In the rows, 128 means zero.
Named turns come first, each shown by rows before and after it. Which turns, in which order, take the first row of each pair that follows to the second? Write the first one first, as in the answered first pair.
k195 (before |-> after):
[ 77 118 146 123 149 105 122 128 169 149  94 133 134 135 128 132 142] |-> [ 85 109 147 114 156 108 131 140 175 145 102 118 128 131 125 132 136]
[105  85 169  79 112 118  60  73 174 162  97  79 147 156 124 157 106] |-> [114  75 160  66 123 143  66  82 180 148 118  61 140 148 122 153 102]
[ 81 127 130 147 121 123 100 125 155 162 107 126 120 112 123 133 149] |-> [ 83 125 145 147 127 111 105 131 160 157 103 116 122 125 117 137 143]
k652 (before |-> after):
[115 130 132 135 166 100 184 151 129 140 148 117 130 116 125 121 129] |-> [131 150  99 150 143 114 167 135 117 141 160 158 136 105 138 109 147]
[155 125  62 134  89 150  81 104 144 128 143 172 130 104 127 136 149] |-> [106  91 149  98 135 105 131 152 170 125 121  71 118 137  91 179 108]
[ 62 101 138 167 151 115 190 143 139 123 175 135 159  68 125 113 140] |-> [ 70 121 133 178 139 103 184 131 126 124 172 160 161  71 135 100 143]
[121 126 109 122 116 163 115 128 115 143 118 155 121 133 137 109 146] |-> [ 94 110 150 111 136 144 134 151 124 146 101 109 115 149 121 133 132]
k593 (before |-> after):
[109 134 132 128 125 111 103 115 125 146 109 138 145 132 123 133 123] |-> [ 99 139 130 141 128 119 132 136 124 141 121 148 137 105 127 128 138]
[114 142 143 129 124 123 107 112 149 135 115 117 123 139 117 139 135] |-> [104 145 142 136 131 137 116 130 155 139 128 123 116 119 122 140 148]
[137 153 150 135 115  84 132 106 108 128 107 145 145 152 131 119 101] |-> [119 160 134 146 112  96 118 111 115 143 110 174 148 129 135 116 122]
[134 167 178 142 114  64 175 136  87 120 110 126 151 120 112 114 106] |-> [125 165 175 133 106  61 137 106  85 137  92 138 161 134 109 115 105]
k913 (before |-> after):
[130 123 155 100 133 115 154 139 132 122 124  72 106 148 119 133  93] |-> [141 115 136  93 136 144 157 145 137 113 137  75  99 141 126 131 102]
[108  95 169 116 100 105  87 122 141 151 111 122 136 141 108 148 110] |-> [126  87 155 101 103 121  82 116 138 136 113 112 131 155 112 143 103]
[ 98 151 124 132 121 135 113 115 142 154 135 160 132 121 136  93 138] |-> [ 99 155 132 132 113 117 111 110 142 157 129 158 139 132 130  97 121]
[104 127 160 135  97  87 101 128 116 115 117 123 145 154 115 113 101] |-> [134 120 149 117  99 102 104 117 119 100 128 114 147 163 118 108  91]
Then:
Each pair is 2 to 3 turns apart.
[ 71 122 178 135 142  78 134 122 140 157  88  92 108 171 133 160  97] |-> [ 35 135 158 162 142 100 147 149 149 173 101 125 110 122 140 159 138] -> k593, k593
[168 147 102 140  89 160 153 136 148 148 142 135 144  82 156 123 164] |-> [180 147 119 129 101 149 183 147 145 136 155 116 138  90 151 127 150] -> k593, k913
[106 122 157 151 122 104 117 113 147 164  97 121 132 120 115 129 151] |-> [150 104 148 123 126 108 109  93 134 139 101  94 136 149 111 118 120] -> k913, k913
[138 154 125 179 109 144  99 117 122 126 139 156 139 170 138 108 131] |-> [157 146 133 165 124 133 127 127 117 109 139 125 135 184 131 109 107] -> k593, k593, k593
[ 84 122 123 128 121 138  43  96 161 189  87 146 135 136 116 134 136] |-> [ 55 108 135 132 146 157 101 159 180 182 110 124 119  89 112 144 156] -> k652, k195, k593
[121 145  94 143 151 100 108 101 125 153 102 198 125 108 119 105 148] |-> [139 138 104 127 148  81 102  78 116 144 100 182 128 138 118 103 125] -> k913, k913
[118  92 121  79 126 187  40  98 170 132 118  89 127 175 105 131 129] |-> [ 88 116  85 124 126 219  70 144 178 146 151 138 118 100 119 123 181] -> k195, k593
[104 114 137 112 145 150 150 170 146 122 138 103 121 108 115 146 118] |-> [113 136 127 119 110 118  76 101 120 147  98 145 146 147 121 139 110] -> k593, k593, k652
[125  94 116 121 140 167 169 176 134  90 173 111 106  70 161 104 146] |-> [130 119 185 131 131  58 182 148  97 102 121  94 132 128 147 101 103] -> k913, k652, k593
[137 138 133 116 108 113  79  77 132 127  97 139 136 177 118 128 116] |-> [103 156 148 159 128 101 178 164 129 128 128 152 124 102 123 132 153] -> k593, k593, k913
[130 153 152 116 125  71 148 106 108 109  92  83 132 182 132 127 112] |-> [117 129 131  84 125 112  91  92 141 127  86  82 136 186 124 133 126] -> k195, k593, k195
[154  96 144 105 149 138 138 151 140  98 135 114 124 136 122 131  99] |-> [126 106 138 125 152 151 145 170 149 108 144 129 119 108 119 129 127] -> k913, k913
[ 89 121 126 191  98 154 157 136 162 176 138 174 126 102 102 111 184] |-> [117  84 189 129 125 110 149 102 170 154  99  85 125 189  73 127 106] -> k652, k593, k593
[117 123 167 131 167  99 221 199 125  99 159  90 115 111 116 133 109] |-> [175 151 159 135 123  45 178 114  72  99 130 126 141 175 124 109  75] -> k195, k652, k593
[117 137 158 138  97  80 104 128 121 105 106 141 165 179 149 107  95] |-> [ 90 155 135 171  97 103 116 157 127 119 125 182 163 128 159 102 139] -> k593, k913, k593
[161 141 107 118 138 156 109 151 124  96 143  88 142 122 165 101 112] |-> [151 138 143 114 145 117 101 141 123  97 115  76 145 149 151 113  93] -> k593, k652
[167 136  81 169  94 144 189 133  76 126 166 202 156 111 184  81 149] |-> [205 122 120 124  97 101 160  83  64 110 130 144 167 193 167  87  84] -> k593, k593, k195
[ 97 150 137 155 116  81 118 120 105 149 105 132 158 133 113 136 140] |-> [122 111 126 110 151 141 153 156 135 110 147  72 134 127 101 149 125] -> k195, k195, k195
[120 136 139 140 121  91  92 122 143 155  98 149 156 150 121 147 125] |-> [124 119 137 130 156 120 168 182 156 123 146 113 136 118 120 151 124] -> k593, k652, k593
[107 114 165 121 139  94 140 125 128 144  89 114 135 130 118 140 116] |-> [ 92 123 152 143 132 104 141 138 136 159  96 141 133 104 123 141 141] -> k593, k593
[160 142  75 145 136 154 172 137 118  95 151 160 118  87 132 101 149] |-> [186 127 113 109 150 117 187 121 109  75 136 105 118 140 122 113  99] -> k593, k652
[142 145  72 118 102 132 164 132 104 117 153 145 122 114 145 112 123] |-> [151 141 100 104 105 105 163 118 101 109 138 118 128 147 139 119  92] -> k593, k652, k652
[163 132 114 117 118 165  90 124  98 102 148 163 123 101 153 124 135] |-> [158 133 132 120 135 155 142 156  97  88 160 144 117  90 154 132 130] -> k913, k593
[106 115 155 127 157 136 154 168 160 129 133  93 118 115 111 144 131] |-> [107 157 142 169 121  97 144 140 124 149 122 162 137 112 130 122 147] -> k195, k913, k652
[104 113 194  89 133  94 106  91 170 129 104  85 127 157 116 150  94] |-> [ 75 126 130 129 128 169 108 138 187 145 148 156 115  66 137 140 169] -> k913, k593, k593
[132 143 149 127 124  84 150 130 120 137 119 137 136 123 126 130 110] |-> [133 133 158 114 130  85 145 132 131 137 117 120 134 131 117 136 104] -> k593, k195
[ 85 110 136 129 131 107 104 121 149 169  75 110 148 130 112 144 135] |-> [135 107 125 132 151 115 198 163 123 113 129  85 133 105 123 129 119] -> k652, k593, k593
[152 143 125 143 107  85 161 110 101 107 122 125 123 157 121 120  97] |-> [129 153 112 163 105 105 181 141 105 116 146 155 116 112 130 119 137] -> k593, k593, k593
[117 120 118 136 134 164 126 158 140 129 152 126 122  96 130 123 150] |-> [146 107 138 100 139 140 106 115 135 117 127  97 133 155 118 125 102] -> k593, k593
[132 140 142 153 136  69 154 152 110 100 150 115 127 119 116 122 110] |-> [139 135 132 131 119  70  97 104 107 109 127 115 140 155 117 123  97] -> k913, k593
[160  69  94  76 166 190 152 123 167  68 180  65 133 150 148 100  68] |-> [ 63  93  92 140 165 198 170 183 189 124 181 135 123  60 150 112 152] -> k913, k913
[143 122 161 122 134 100 126 118 118 120 112  96 132 164 114 132 110] |-> [124 112 157 116 150 131 147 155 141 111 130  90 119 131 114 142 128] -> k652, k593, k652
